cols: F H M N X Q Z J T
[167 129 119 146 138 132 128 151 168]  E
[166 136 112  90 159  68 158 141 167]  S
[180 115 129 133 126 141  68 158 156]  U
[167 129 129 167 167 129 166 167 168]  R
all R: [129]	2 3 6
asked: [ 68 158 141]	S

cols: L B W V C Y
[143 119 152  78 111 115] = teda
[150 123 144  96 119 104] = ful
[145 131 152  84 127 111] = nazu
[152 128 144  83 111 121] = nelet
[141 143 131 113 132 101] = nubu
[110  89 168  87 108  70] = donab
[128 133 121 110 152 113] = goz
[138 133 165  72 117 106] = som
[144 123 146  84 113 115] = bov
[150 127 153  81 112 112] = Tilog
[122 144  96 119 108 115] = Baz
[152 128 144  84 118 101] = karul
asked: [122 144  96 119 108 115]	Baz
asked: [123 144  96 119]	ful
asked: [152 128 144  83 111 121]	nelet
both donab Baz: 	[108]
then: [131 152]	[ 84 127 111]

cols: Futi zit Fuba gorib Gida Zufem madum Pufo nobad
[109  58 110 151 139 147 110 122 123]  G
[113 128 129 154 129 138 154 129 129]  D
[113 121 122 138 130 138 104 145 130]  P
all P: [138]	4 6
both P G: 	[122]
then: [121 122]	[138 130 138]
all D: [129]	3 5 8 9

cols: rebed Raziz fepa ren pokil nabud
[145 174  73 145 134 134]  givov
[135 176  68 145 135 175]  Dolir
[ 99 174  73 145 117  90]  Sekas
[130 156 146 145 118 137]  kekez
[ 99 174 100  73 117 155]  nabol
all nabol: [155]	6
both givov kekez: 	[145]
all givov: [134]	5 6
all Dolir: [176]	2

cols: dod zapuz gad bal puni rumid dolum Fek nanug
[125 134 127 121 127 122  52 126 125]  kuvu
[130 136 122 125 125 129  52 125 134]  goko
[120 123 128 120 126 125  52 125 133]  taruf
[126 123 140 131 119 133  52 121 127]  zuros
[124 125 127 131 126 121  52 134 122]  bita
[131 122 125 122 118 122 118 130 118]  vul
[131 127 124 125 126 127  52 121 131]  Fol
all vul: [122]	2 4 6
asked: [120 123 128 120 126 125  52 125]	taruf
both vul taruf: 	[125]
then: [124 125 127 131 126]	[121  52 134]
asked: [123 128]	taruf
asked: [124 125 127 131 126 121  52 134 122]	bita
asked: [125 134 127 121 127 122  52 126 125]	kuvu

cols: nup teru Leb gup levuz vofi daf suza
[ 86  82  79 175 167 169 170 169] = Mir
[169 174 177  77  96  97  95  99] = luv
[ 75  72  70 184 178 158 157 157] = lela
[ 86  82  79 175 145 148 151 153] = fom
[ 75  72  70 184 178 158 157 177] = tetu
[188 188 182  74  71  68  69  69] = Nur
then: [188 188]	[182  74  71]
down: [ 77 184]	gup

cols: Vefov dapo Tinub bozi zoze sotak
[125  93 126 103 108 164] = nibas
[125 144 129 144 124 128] = geto
[126 173  94 141  94 169] = Dozo
[128 192 120 167 123 147] = tafiv
[125 133 129 116 105 100] = Kug
[131 157 142 142 142 142] = Kuvo
then: [ 93 126]	[103 108 164]
both Dozo nibas: 	[126]
all Kuvo: [142]	3 4 5 6
down: [141 167]	bozi
all Dozo: [94]	3 5
down: [129  94]	Tinub
then: [133 129]	[116 105 100]

cols: niro Tezel dut Mizat
[158 197 165 131] = Vita
[140 170 154 139] = bok
[129 160 159 160] = ritir
[160 172 141 109] = rogom
[140 115 140 114] = keso
[139 156 146 125] = pip
[130 131 131 120] = lem
asked: [160 159 160]	ritir
all ritir: [129]	1
all keso: [114]	4
down: [170 160 172 115 156]	Tezel

cols: logog nudop Rezo sukev raz
[ 92 174 174  92 174]  luz
[ 75 145 173 145 145]  dabeg
[113 128 122  92 118]  Kuver
[132 174  93 112 132]  mebol
[132 144 145 112 116]  Nepa
[123 128 122  92 118]  kita
both kita luz: 	[92]
all dabeg: [173]	3
both mebol luz: 	[174]
all luz: [174]	2 3 5
asked: [113 128 122  92 118]	Kuver
asked: [132 174  93 112 132]	mebol

cols: gizo Magu Bif Tulu Podiz sipab kur pum luta Kise
[164 146 160 119 161 146 121  96 119 120]  nudip
[121 163 121 158 150 116 126 162 132 108]  Keka
[148  78 145 143 100 161 132  88 140 179]  zom
[148 168 109 104 141 148 130 130 158 141]  dimu
[160 125 126 126 125 126 127 125 125 126]  muvoz
[144 101 117 167 122 180  63 119 168 183]  Nedo
[129 164 141 109 148 104 168 141 101  92]  tizud
[161 116 157 157 124  96 157  96 114 140]  nuni
both nudip muvoz: 	[160]
both Keka nudip: 	[121]
asked: [160 125 126 126 125 126 127 125 125 126]	muvoz
then: [164 141 109 148 104 168]	[141 101  92]
all nuni: [157]	3 4 7
both nudip tizud: 	[164]

